0: 54,42,47,46,64,73,51,38,48,34,51,38,59,48,69,41,53,53,57,42,78,43,45,62
1: 42,55,46,63,42,40,61,47,42,34,64,49,44,47,54,49,59,47,53,58,48,59,37,57
2: 47,53,39,52,44,59,47,56,55,41,51,48,40,32,53,56,56,47,44,45,63,45,47,51
3: 48,46,58,63,32,35,57,60,66,36,61,50,41,36,42,56,66,51,40,63,39,52,54,49
4: 45,52,40,53,42,52,49,52,57,40,52,47,40,33,52,56,56,48,44,44,62,49,46,50
5: 62,42,60,61,56,53,48,61,59,46,52,46,29,45,65,40,59,44,44,68,66,40,62,55
6: 56,44,46,43,41,37,37,60,55,35,44,60,48,44,37,47,45,65,43,56,26,81,38,42
7: 60,46,49,52,60,67,39,43,36,64,33,51,63,56,58,42,45,49,62,41,57,42,64,45
8: 58,49,48,45,59,56,41,57,54,41,45,44,43,51,62,36,55,55,35,61,62,42,56,58
9: 56,66,54,63,38,29,39,70,39,69,41,53,58,47,40,61,45,52,47,65,39,33,55,31
10: 42,64,44,48,34,62,45,43,43,54,54,47,57,83,32,39,46,63,27,57,60,66,62,47
11: 53,43,71,44,42,48,50,22,52,67,42,54,59,63,36,58,41,33,57,36,52,77,49,51
12: 61,45,58,53,47,39,38,55,48,47,45,58,60,45,44,50,34,53,53,52,28,66,45,40
13: 47,65,38,56,47,49,51,57,48,48,56,54,42,45,45,50,56,45,57,58,51,46,51,50
14: 65,44,64,49,57,46,43,52,53,60,32,62,70,45,47,58,50,49,43,46,44,48,55,45
15: 52,49,33,41,46,65,54,41,37,42,60,28,44,69,47,53,44,67,30,39,61,55,38,50
16: 36,61,48,38,55,35,51,55,51,61,49,58,47,51,42,46,49,50,61,53,41,49,50,49
17: 41,36,60,48,51,40,56,39,60,46,56,53,45,49,67,42,57,38,71,54,30,67,47,60
18: 49,56,27,39,45,64,41,64,40,42,40,61,59,46,42,46,39,74,48,53,52,65,43,40
19: 44,53,39,50,62,54,39,65,52,67,30,74,47,42,54,53,52,38,31,50,48,39,49,37
20: 53,41,46,46,50,54,43,54,50,45,47,43,54,53,41,42,46,63,41,50,52,55,49,46
21: 59,53,43,44,43,55,35,48,56,39,46,44,37,43,39,55,44,48,38,46,62,63,47,51
22: 45,64,70,72,47,43,62,45,47,62,54,62,69,50,50,55,51,33,59,57,44,34,60,49
23: 47,50,44,55,56,63,49,39,44,51,61,38,40,62,51,42,42,43,54,45,61,51,48,60
24: 47,55,48,31,58,49,51,52,61,53,48,54,47,64,46,40,55,50,50,58,50,57,52,52
25: 47,53,40,42,43,55,64,52,50,45,70,25,25,57,40,56,59,58,37,52,77,28,49,56
26: 77,28,60,51,60,68,36,42,59,36,37,49,50,47,73,39,49,52,34,49,61,65,57,62
27: 61,52,61,50,43,46,71,50,48,59,57,58,52,65,34,64,55,53,46,51,36,46,56,44
28: 40,47,55,53,51,32,55,60,54,55,48,54,52,16,57,62,60,48,63,49,44,25,46,42
29: 59,41,69,44,43,40,60,38,45,49,58,47,69,66,43,55,41,67,54,43,28,56,52,51
30: 72,69,36,59,44,53,32,70,38,52,50,49,39,65,49,46,55,59,29,74,46,40,61,39
31: 58,54,54,53,68,49,44,50,35,74,46,49,54,57,51,58,46,37,47,52,55,27,48,42
32: 41,55,38,47,55,58,35,53,61,40,41,57,50,42,64,37,55,44,49,54,59,58,51,52
33: 30,64,29,58,63,41,49,79,47,55,53,67,59,41,32,45,38,64,32,59,26,30,52,40
34: 59,57,43,45,39,53,36,49,54,45,51,47,39,45,35,59,46,47,39,46,63,60,44,52
35: 42,58,38,53,48,55,58,70,53,33,60,57,56,40,53,45,65,64,44,68,50,33,48,48
36: 56,68,54,50,42,64,32,47,59,42,28,73,70,47,64,31,51,47,59,60,60,61,68,54
37: 38,41,52,38,49,39,62,51,58,43,65,41,40,49,51,48,48,70,57,49,26,44,52,54
38: 37,53,48,71,45,71,50,31,40,62,41,59,60,55,44,54,47,23,38,33,71,72,45,49
39: 60,36,66,47,45,26,67,47,55,41,63,47,44,67,42,56,54,56,45,53,12,68,42,56
40: 52,55,52,57,34,43,59,51,48,41,56,53,59,46,47,57,57,48,53,52,46,54,50,53
41: 51,37,57,39,65,41,56,43,44,55,50,35,50,47,65,53,52,52,67,39,47,34,46,54
42: 42,56,48,67,18,37,68,41,40,42,67,40,34,52,40,68,52,43,55,37,37,70,42,50
43: 59,58,44,52,52,37,40,56,39,34,42,49,59,40,63,40,56,54,57,62,52,48,47,52
44: 45,37,50,52,51,57,52,43,50,56,46,44,47,38,59,56,58,41,52,43,64,42,50,48
45: 57,45,56,59,46,33,63,73,45,58,50,50,55,44,50,70,63,57,46,57,31,26,47,39
46: 54,49,64,63,49,42,67,47,41,59,61,50,57,53,47,68,52,42,57,49,45,37,42,43
47: 40,49,53,30,59,41,65,50,59,55,53,63,51,46,47,55,59,47,61,50,45,42,40,53
48: 31,64,54,51,43,41,72,39,47,67,71,47,32,59,30,72,46,30,50,37,49,46,36,49
49: 55,47,47,45,48,54,55,52,65,30,53,50,48,41,63,48,62,44,59,55,56,57,42,55
50: 34,64,51,90,49,41,43,60,26,77,35,58,80,45,43,50,33,33,53,47,51,37,60,35
51: 53,64,35,56,49,51,37,58,47,37,49,55,45,41,55,48,49,45,48,52,54,51,44,53
52: 50,55,38,48,55,59,61,42,36,43,61,25,50,58,49,52,47,63,43,36,66,37,49,59
53: 51,34,55,33,61,61,39,37,65,45,44,56,46,42,59,38,38,47,57,39,44,65,49,60
54: 36,62,39,30,69,59,47,65,57,66,48,69,34,61,47,38,48,31,71,68,57,58,47,47
55: 53,48,54,37,58,44,47,39,43,62,42,41,68,39,45,68,38,59,40,23,57,28,42,47
56: 49,46,76,66,44,37,64,32,38,59,55,63,77,58,52,54,56,48,57,56,36,54,49,47
57: 58,57,44,65,48,63,54,59,33,66,59,64,41,49,35,58,34,43,70,53,44,45,54,39
58: 41,62,35,36,50,61,50,55,49,47,57,43,44,58,42,43,54,62,29,59,69,40,49,50
59: 48,56,46,40,49,55,38,57,47,59,43,47,69,51,44,51,34,73,43,50,46,36,54,40

46,41,45,50,59,65,46,43,48,46,57,37,45,58,49,42,45,45,51,42,64,52,47,55 --> 23 20 44
51,41,70,49,53,60,57,14,59,58,45,57,58,64,53,48,50,25,51,33,59,72,53,64 --> 11 38 53
65,54,57,51,42,44,74,46,36,49,61,50,51,42,44,70,54,49,80,45,47,38,48,50 --> 46 40 27
57,47,68,51,36,45,59,40,47,56,53,50,67,68,47,55,39,65,52,45,27,62,53,47 --> 29 27 56
42,62,35,39,42,54,52,51,53,46,54,40,44,59,49,50,53,58,31,46,62,48,48,54 --> 58 15 4
38,45,57,56,52,31,52,58,51,55,45,56,57,22,62,60,60,48,64,51,43,27,47,39 --> 28 45 47
52,60,43,62,48,58,55,62,39,66,57,61,40,49,36,59,36,43,69,53,43,41,52,39 --> 57 13 46
36,41,54,25,67,58,53,45,67,58,46,45,45,56,50,43,49,46,57,44,57,47,54,56 --> 24 47 53
56,46,61,49,39,61,53,38,67,30,68,31,39,57,65,49,64,50,48,51,59,46,58,67 --> 49 8 5
57,38,46,44,62,70,48,41,46,31,54,35,56,47,68,44,54,57,54,44,74,42,42,62 --> 0 52 8
57,48,65,66,45,40,63,50,36,62,59,49,61,52,44,70,46,44,60,49,39,39,44,40 --> 46 27 22
29,60,36,57,61,41,54,78,54,51,55,65,57,36,37,45,42,64,34,60,28,27,55,40 --> 33 35 16
51,64,31,59,50,54,40,59,45,39,48,58,48,37,53,47,52,44,49,52,55,49,46,49 --> 51 13 2
36,44,46,37,41,48,84,48,57,54,75,44,29,58,29,72,57,51,44,36,40,46,38,53 --> 48 27 37
73,67,38,61,47,52,27,72,39,54,44,53,45,59,49,46,56,59,33,75,48,37,62,38 --> 30 9 8
37,63,57,72,47,48,59,44,48,65,52,64,59,47,53,58,45,26,62,44,50,42,51,46 --> 22 46 40
52,38,46,44,60,49,48,52,55,38,54,38,30,55,73,34,50,59,42,55,50,58,49,59 --> 8 49 20
49,57,46,33,51,57,41,60,48,57,44,45,69,52,46,52,31,79,42,49,46,35,52,37 --> 59 20 18
53,45,53,36,56,43,44,40,42,59,41,41,67,36,48,68,41,60,43,30,52,28,44,44 --> 55 59 41
47,58,34,50,49,65,53,47,35,51,60,26,47,64,47,50,44,58,41,36,66,37,53,54 --> 52 15 23
36,42,58,29,63,59,56,45,65,65,48,47,44,62,48,41,49,42,60,47,57,52,55,57 --> 24 47 23
60,45,53,78,35,47,63,41,36,47,56,44,31,51,47,67,51,39,42,38,54,62,49,53 --> 42 40 1
44,58,43,43,50,55,65,53,51,41,68,27,33,56,42,54,59,61,43,52,75,28,48,58 --> 25 52 58
51,65,26,54,53,57,37,63,39,48,39,53,54,46,54,47,51,59,38,51,60,44,50,41 --> 51 18 2
41,47,49,39,46,47,81,52,55,59,72,41,28,55,29,74,53,50,43,36,49,41,42,53 --> 48 25 27
47,41,57,36,68,55,44,42,65,51,42,56,51,60,45,40,55,41,33,57,58,59,48,54 --> 24 20 8
50,48,76,64,41,37,62,38,39,57,54,60,74,63,54,57,55,49,57,58,31,52,52,44 --> 56 22 46
60,59,49,70,45,36,47,70,33,54,57,52,67,55,38,60,36,69,41,62,23,36,46,32 --> 9 45 59
40,56,41,51,64,54,44,59,55,68,36,74,49,42,51,53,55,37,38,49,49,42,45,38 --> 19 16 31
36,31,66,52,55,31,60,35,60,48,56,56,46,44,58,44,61,32,74,52,31,58,46,59 --> 17 47 41
51,45,66,45,56,61,54,15,57,59,45,54,55,63,46,47,49,25,56,37,64,72,52,65 --> 11 38 23
29,60,48,86,55,41,40,59,27,76,36,57,76,44,41,51,35,34,54,44,51,36,57,35 --> 50 22 9
59,22,60,46,37,44,54,42,61,23,53,29,47,32,78,51,63,72,46,42,45,55,50,59 --> 49 37 4
55,58,51,59,64,49,45,53,40,70,46,51,54,59,51,57,47,39,43,51,54,29,49,44 --> 31 46 19
36,48,52,52,67,32,51,45,37,62,51,49,60,59,52,41,48,43,63,59,43,52,41,53 --> 16 41 47
66,43,65,55,53,58,53,53,61,43,55,43,33,54,70,40,59,47,54,68,61,50,64,62 --> 5 8 49
51,47,72,41,48,44,51,23,50,69,42,53,63,62,32,59,41,32,52,35,58,70,47,51 --> 11 38 14
48,47,53,51,38,64,32,36,59,40,40,53,54,40,57,39,50,51,51,47,69,64,61,55 --> 32 36 21
51,49,55,37,62,46,47,38,42,58,39,42,68,38,40,63,39,57,41,25,64,28,41,47 --> 55 59 31
43,44,47,51,50,50,48,47,54,33,55,33,50,56,69,27,58,68,43,62,52,51,60,61 --> 8 20 43
40,37,65,51,53,33,55,39,58,48,55,50,45,47,64,43,55,42,69,51,28,58,46,58 --> 17 37 41
42,57,53,55,44,50,53,51,59,56,41,71,44,39,47,49,61,21,75,62,59,62,51,48 --> 13 16 49
38,56,71,64,52,41,64,43,59,53,59,54,67,40,67,56,57,32,68,50,44,30,51,58 --> 22 46 28
46,44,39,50,60,66,41,45,45,50,53,33,37,56,50,40,43,45,51,45,68,52,50,57 --> 23 20 44
73,65,38,60,49,54,29,70,40,52,41,51,47,54,54,48,56,57,34,68,53,35,59,37 --> 30 8 51
61,60,39,55,40,56,28,72,58,51,40,49,39,52,48,44,46,55,40,63,47,56,66,42 --> 30 51 20
43,39,57,26,63,56,54,48,64,60,48,43,47,59,52,41,50,52,61,50,53,51,56,56 --> 24 47 53
48,57,58,59,44,39,73,50,35,55,64,49,65,48,41,66,46,53,67,46,41,29,45,42 --> 46 22 40
48,48,42,50,57,65,46,41,48,49,56,33,40,57,52,41,43,45,55,45,63,54,51,61 --> 23 52 0
43,54,42,48,56,59,37,54,63,41,36,63,55,39,70,35,58,42,52,55,53,58,52,54 --> 32 51 49
65,43,62,56,52,55,48,56,61,41,53,47,30,44,68,41,58,44,51,70,63,45,63,59 --> 5 8 49
57,42,58,51,55,41,41,51,52,49,45,57,58,45,38,49,35,50,55,48,36,63,44,47 --> 12 14 20
54,31,58,31,62,60,37,36,66,45,45,50,46,43,63,41,37,52,58,35,40,58,54,60 --> 53 26 41
39,40,54,37,50,39,61,49,58,46,66,40,39,47,50,49,50,66,65,48,26,43,54,56 --> 37 47 41
50,41,45,50,58,61,45,40,49,44,58,34,37,54,53,42,48,43,55,44,62,50,49,60 --> 23 44 0
39,55,46,70,20,36,69,38,41,47,68,36,33,52,37,70,50,42,56,31,35,71,39,52 --> 42 48 1
52,35,57,35,65,58,36,37,65,43,44,57,51,42,59,40,36,48,57,38,43,61,51,61 --> 53 32 26
57,42,43,39,49,59,41,55,50,42,49,42,54,53,44,46,45,67,43,53,56,52,50,46 --> 20 21 8
66,43,64,48,62,44,43,52,57,57,31,64,68,46,49,50,52,46,43,48,43,49,58,47 --> 14 12 20
58,60,42,52,54,39,41,51,40,35,45,47,60,45,61,41,56,46,59,59,57,47,42,52 --> 43 51 13
34,44,46,45,60,60,73,50,53,64,54,55,50,53,39,58,54,39,57,42,54,44,44,46 --> 47 44 46
54,44,60,58,50,37,41,56,49,48,46,56,61,43,44,54,35,51,58,54,27,60,45,43 --> 12 14 6
44,55,66,65,54,45,61,45,52,56,54,53,64,45,61,57,55,30,69,48,49,33,55,53 --> 22 46 44
63,38,43,14,64,77,41,43,57,44,53,23,46,61,61,39,46,67,51,46,76,39,51,63 --> 0 8 52
50,65,52,52,41,59,35,43,62,37,33,71,67,42,62,30,52,49,59,64,60,62,65,56 --> 36 32 43
39,32,62,52,52,32,54,42,57,49,54,45,42,48,66,43,56,48,68,49,26,57,49,57 --> 17 37 41
50,46,57,65,31,35,57,65,63,38,59,52,43,38,43,55,64,54,42,65,34,55,54,47 --> 3 40 1
48,52,50,34,57,48,52,53,58,53,48,54,48,63,48,41,52,50,50,57,47,57,50,54 --> 24 16 20
59,45,57,56,51,33,61,70,46,58,55,49,53,43,51,71,61,55,48,55,34,25,46,37 --> 45 46 28
